One turn sends every row of this set to another row. A few are shown first. Where does it send the rows asked after them?
j845: -9  9  -10  3  -19  -10  -2  2  -6  10  -22  -1  7  1  -10  19  9  0  -14  13  1  -9  8  3  -15  -4  -19  11  -5  8  -13  5  3  -2  -2  -15  4  14  -2  -10  0  -7  9  -9  -2
j288: 18  -11  2  3  9  2  0  -4  -4  -5  -1  1  9  10  -17  2  -8  17  5  14  0  -3  -12  -1  15  -2  -11  4  17  9  -11  21  7  -8  -12  -1  -11  -11  -7  11  -6  -9  2  -10  10
j808: 8  2  3  -14  11  8  -9  -5  -5  5  1  10  -10  15  -1  11  -8  -7  18  11  7  -4  6  -5  10  7  -3  -3  -15  -2  -10  3  7  6  17  -9  5  10  11  20  -10  -2  -2  7  15
j810: 12  -3  2  -7  -6  6  -4  -7  3  2  -12  -8  14  -14  -13  -5  2  -2  -15  0  -6  -8  10  4  -16  -8  24  -5  5  8  10  10  3  3  -8  -5  -1  7  12  -3  21  0  1  5  -9
j83: 8  -22  -2  -1  -21  2  6  18  2  0  -10  -15  -6  0  -7  -7  -3  3  0  -19  -28  11  -1  11  6  9  3  13  -2  12  1  -8  2  1  -3  -9  7  -2  -8  0  -14  16  -10  -2  -9
j196: 3  0  9  -8  -9  15  -14  -2  -8  20  -23  9  3  -3  -7  8  15  -7  -9  1  -13  -15  3  -5  -5  10  7  3  3  -1  6  6  -9  -12  -2  -7  -2  12  -9  1  -1  5  12  -10  -11
j207: -5  3  6  -10  -3  -14  -10  3  -3  -9  10  -3  -6  0  2  24  1  -22  -13  -12  8  9  4  -5  19  1  0  -7  0  7  -4  8  -15  -7  -11  9  19  -3  -2  10  3  -2  -8  12  11
j874: 12  0  9  2  10  2  5  12  20  13  2  -11  0  -3  6  10  6  6  3  15  0  -3  -7  7  18  -17  0  13  13  2  0  -8  19  1  6  -1  -1  1  -32  2  -4  -5  10  -5  -8
j262: 12  -4  16  -18  11  11  -8  7  19  1  1  -16  -7  -3  6  7  7  12  5  5  0  4  -18  7  8  -16  -2  14  2  -5  1  -9  17  12  0  -3  5  2  -21  -1  -5  -2  14  -2  -12
j40: -1  1  -4  10  -28  5  -7  3  7  10  12  -13  1  -4  -8  14  -3  4  6  -16  -4  1  9  -5  -5  10  8  1  -10  16  -7  -11  7  -3  19  6  14  8  -5  -4  -11  14  -23  -5  -1
j420: 2  6  7  -11  -3  -5  21  3  16  -9  -2  -19  5  -1  9  15  -2  -6  -13  -7  -7  4  -1  -1  8  -11  -11  1  -8  -2  -4  -5  12  3  2  16  11  -22  10  -3  -4  -10  -16  -21  -4
j56: 7  -6  -4  6  1  -20  7  1  1  4  4  -13  -7  -6  4  -9  8  -3  1  -4  -4  11  -7  -15  11  23  10  8  12  -1  -18  -3  -3  12  19  6  6  2  -18  -18  20  -3  -1  -7  5
j557: -20  -3  2  -3  -10  8  -4  -3  16  -16  2  4  4  -1  -5  10  1  11  11  -4  1  -14  10  -16  9  19  -3  11  -5  20  -6  4  -15  11  12  1  6  8  2  -18  3  14  -10  0  15
j747: -4  7  -4  12  7  5  14  3  8  14  7  -16  -12  -17  1  -10  5  14  2  -3  -5  4  13  -11  16  13  13  6  12  2  -22  2  -2  9  -4  -10  3  -10  -5  0  -15  -1  -7  -10  13
j177: -19  -6  -1  4  2  15  14  0  5  18  -10  -10  -13  -6  4  12  -7  -19  -3  -7  13  11  19  -1  -12  -7  -6  12  -3  -4  4  -15  11  0  -2  4  -6  2  -6  -15  1  2  5  -12  2
j891: -7  -7  -15  -6  2  3  14  -1  15  -1  -19  -15  15  -8  -19  -1  2  0  -8  0  1  -17  11  -3  -6  -5  -8  8  -9  -4  -2  -7  9  2  6  -15  -2  12  11  3  7  12  22  6  -2
j503: 14  12  9  -12  -14  -10  -6  -3  -6  -5  5  -8  1  13  6  6  6  1  19  6  2  2  1  20  -1  -2  7  11  -6  -15  1  -22  3  11  -6  7  -10  15  0  5  1  -9  -10  2  -4
j111: -4  1  -11  -17  -1  -7  12  -10  12  -13  -9  -4  -22  15  -4  21  4  1  -6  -13  -1  -3  -7  -1  16  11  -13  8  7  3  -2  8  -9  -5  3  1  14  -24  -4  9  -12  1  3  -1  -14
j550: -7  -11  -21  11  5  3  -1  -22  2  0  -4  -2  2  0  9  1  -1  -4  5  -9  9  8  4  4  -19  13  -6  3  -8  2  17  -4  -6  -3  -2  6  -10  1  12  -15  15  -4  10  -1  7
j469: 12  3  4  0  21  -1  -13  -9  0  5  12  12  -3  21  -9  -2  -14  -14  6  15  3  -10  2  2  5  15  -5  -3  -7  -7  -5  4  6  4  6  -3  3  6  17  10  -7  4  0  5  9
j705: -5  -11  -8  4  -16  0  10  -6  1  14  -18  11  -4  -9  4  9  -4  5  -2  -9  11  9  8  10  -12  -7  -9  21  16  -5  14  14  -3  -5  -3  -6  -12  -16  -19  -1  -4  2  -3  -2  -3
j364: 10  -7  10  -3  -1  -17  -6  9  4  -9  6  -13  -15  11  7  -6  -2  2  -8  14  -3  10  0  -8  -2  24  -10  10  2  -5  -2  -2  -5  -3  14  0  9  1  -5  -5  18  34  -6  -7  1
j471: -1  1  2  -11  0  -4  13  -2  21  1  -5  -12  10  -1  13  7  17  -7  13  -10  -2  9  -7  11  19  10  6  -12  -20  -5  10  4  -16  -5  5  8  2  -7  -2  4  -2  6  -10  3  12
j281: -12  -21  9  -11  -2  -2  -4  16  4  -13  -2  5  5  -9  -2  -5  -4  2  -12  -2  -19  3  -1  7  8  11  -8  20  8  22  -5  6  -2  18  0  -11  16  -10  6  -16  4  3  -4  9  5
j890: 18  -15  3  -8  8  6  1  -5  -7  -12  -2  -1  1  2  -14  18  -9  21  4  6  10  -2  -16  -2  11  -4  -12  4  1  12  -19  14  2  6  -6  -2  -10  -8  -8  6  5  -18  1  4  7
j746: 3  -16  -1  2  3  6  -17  -6  -4  2  -3  13  5  -9  15  -2  -13  -6  -14  -13  4  8  9  -17  -6  -8  -11  13  6  -3  21  14  -2  -7  -5  -4  3  -2  5  3  0  8  10  -7  12
j107: 15  11  4  5  1  -14  5  0  9  -2  9  -6  -3  17  3  7  2  -7  13  12  5  -7  8  17  5  4  4  8  -5  -12  2  -24  -2  11  -7  6  -13  21  -10  -7  9  -1  -6  3  -7
j112: 0  5  3  7  -2  -4  0  10  0  1  16  -10  -3  -10  0  -2  -3  22  -12  11  0  4  10  9  -2  22  -10  11  7  -2  -12  -3  -6  -7  -3  -7  -4  -22  10  15  -9  22  -15  -3  4

j56 moves to -> j364
j550 moves to -> j746
Where do these go?
j83 moves to -> j40
j810 moves to -> j196
j471 moves to -> j207
j890 moves to -> j262
j874 moves to -> j107

One turn sends every row of this set to another row. A few are shown first. Where does it send the rows asked after them?
j842: -14  -11  13  7  1  -13  4  12  -12  18  9  -26  7  -9  -4  -11  8  7  8  12  -11  15  1  12  -8  -9  8  -7  3  2  -11  -8  -6  -1
j97: 6  -2  1  -7  0  0  -12  1  13  17  8  -8  -4  -2  21  13  -4  23  2  10  -36  -10  2  12  -5  8  -12  -10  -11  1  -16  1  2  -15
j403: 10  10  10  -1  7  -5  -17  -1  5  16  -6  -15  -9  17  9  -16  -17  24  -12  0  -24  -10  -4  5  12  12  -12  -6  -3  5  -8  -15  1  13
j996: 6  -8  1  -17  13  -9  -12  16  -7  14  10  -34  -6  -9  5  -5  -15  6  -3  -19  -5  9  19  -9  -4  -2  -9  14  -2  5  -3  -8  -10  -15
j961: 17  -8  -5  -7  -2  -14  -13  15  -6  6  14  -31  -3  2  1  15  -11  -12  7  -10  -1  9  7  6  8  3  -1  -10  -12  3  -11  -12  3  3
j306: 5  24  14  -12  10  7  -9  -8  8  12  -10  -14  -11  -8  -11  21  -23  12  -9  17  -16  -10  20  17  6  -4  -2  3  -6  8  -16  3  -2  -5
j892: 7  9  25  -20  2  3  6  25  13  5  -2  -14  -10  -13  -11  13  -11  24  15  -3  1  -3  28  4  6  3  3  -4  5  10  -9  -7  -3  -7
j418: 11  12  18  -23  12  2  -11  -3  -10  13  10  -18  14  10  19  -2  -12  16  11  -10  -6  0  6  20  0  7  -15  -16  3  -8  -15  1  6  -11
j579: 11  7  22  -19  11  8  -4  -4  3  9  -11  8  1  -4  -5  6  -1  5  3  4  -25  20  6  11  -6  -12  -2  -14  0  1  -19  -18  -18  -14
j132: 13  -11  7  -24  -4  4  -10  13  -1  5  3  -17  -9  -7  8  21  -27  3  -21  -1  -13  18  7  -13  -8  0  -4  8  0  -6  0  -18  -6  -4
j377: -1  4  5  0  10  12  -13  7  -13  10  3  -19  -20  17  9  12  -2  -4  -11  11  -2  6  -1  14  5  -5  -9  -14  -7  3  9  -12  10  2
j11: -3  33  4  -13  -3  -12  -1  -16  18  13  -4  -14  7  2  -6  8  -4  20  15  15  -1  0  9  2  -10  18  -6  1  6  2  -16  -3  2  -3
j392: 4  -6  18  -12  9  1  -5  -10  -8  -4  11  -21  -6  5  4  15  -8  26  -4  11  -6  0  -7  17  -8  16  11  -13  8  20  -21  -27  -10  1
j374: 5  -8  0  3  -5  -18  13  17  -3  11  2  -7  -11  -20  -2  16  -4  16  -10  13  -9  7  -5  14  -13  -8  -1  -6  10  16  -2  3  -7  2
j136: 4  31  10  -1  10  -8  -18  22  -10  8  16  -27  7  11  18  3  -7  13  12  23  -14  -9  12  3  -10  -4  -3  -8  2  16  -3  -2  -13  -5
j580: 4  -2  14  -20  -1  -8  12  14  -15  5  3  -39  -7  11  -12  -3  -8  -6  -2  4  -4  -3  -3  -2  1  -3  4  2  4  3  -15  -15  -29  -1
j8: 29  8  20  -19  2  4  3  10  0  18  -2  -18  -18  13  9  13  -9  10  -4  -13  2  6  1  16  -10  25  8  10  -3  5  -14  -14  -17  -2
j307: 13  7  7  4  4  3  -16  8  10  12  -5  -17  -3  8  9  -4  -8  -9  4  0  -2  -3  -7  -3  14  -4  0  22  -6  -14  -9  -13  0  -1
j589: 13  14  20  4  -4  -23  5  0  1  8  8  -30  5  -1  8  3  -18  -8  7  0  -12  29  0  -2  -14  3  0  6  4  0  -25  -18  -17  -6
j3: -1  37  14  1  6  -7  -6  10  -4  14  -8  -16  -4  0  10  -19  -7  7  1  20  -5  30  6  -6  -1  -1  1  -7  9  13  -7  -15  -3  3
j714: 11  29  0  -17  13  -25  -15  9  4  20  11  -9  7  -9  -6  11  -4  32  -3  8  -7  11  -6  13  -20  2  9  6  2  13  -4  -5  -12  -2
j922: 2  -2  5  -23  5  -9  -3  12  -8  8  -5  -29  -1  -1  -4  15  -27  8  2  0  3  -1  7  -18  -9  5  6  15  25  5  -12  -19  -6  -10
j92: 7  25  16  -12  8  -12  -12  29  -4  13  -3  -16  10  25  -3  6  -10  15  -1  2  -12  3  -4  10  -6  -21  12  -9  13  -5  -13  -19  1  0
j437: -6  18  19  -17  11  -7  9  21  11  9  -5  -3  -11  -10  7  19  -4  8  0  28  -17  1  -1  23  -16  -3  7  -2  13  1  -4  -11  -15  -17
j186: -1  18  1  2  16  -9  -1  6  -10  -5  14  -26  -22  3  19  8  -5  11  -7  21  2  5  4  -7  -2  -6  6  -10  15  8  4  5  6  -2
j761: 13  -8  4  2  13  6  -7  -2  -2  0  13  -28  -12  -7  -1  3  -4  29  -15  18  -19  -9  7  6  5  13  -9  -6  8  12  -14  5  -14  0
j548: 12  -6  1  -25  -1  10  1  1  9  -2  4  -26  -8  0  5  9  3  0  -8  3  3  18  -16  -3  -3  11  9  -3  4  -1  -13  -20  0  -19
j779: -1  27  14  -9  5  -14  -8  1  28  15  4  -13  -13  3  -9  -14  6  16  -5  -1  -9  0  12  12  -10  -7  -8  2  -13  3  2  -4  -21  -5
j680: 9  6  27  -14  -2  -14  7  6  9  16  -10  -1  -11  -20  8  -2  -18  19  1  1  -5  12  5  28  -5  16  7  -10  7  8  -13  -14  2  7
j266: -1  19  19  -9  -3  -9  -7  -11  9  22  12  -19  1  5  15  -7  -14  10  -10  9  -17  0  4  -5  -15  -7  1  -11  4  -10  9  18  -4  -9
j489: 7  31  19  -14  -19  -8  -8  7  19  7  8  -12  1  9  6  17  -19  19  -14  14  -7  5  13  13  -6  2  1  -7  -13  -4  -4  -2  -6  17
j975: 5  27  2  -14  1  -11  -2  24  1  11  14  -22  0  3  0  10  -3  29  -1  3  -11  33  4  -12  -5  -2  -24  -6  0  8  -5  -14  -7  -10
j357: -1  2  16  -16  0  -10  -1  0  18  -1  8  -8  -1  10  6  7  -20  18  0  0  -17  -12  -5  -16  10  -1  -19  -9  11  -11  7  -11  -7  -1

j580 moves to -> j548
j97 moves to -> j136
j403 moves to -> j3
Where do these go?
j266 moves to -> j714
j357 moves to -> j975
j418 moves to -> j92
j996 moves to -> j922
j589 moves to -> j8
j186 moves to -> j374
j842 moves to -> j392
j779 moves to -> j11

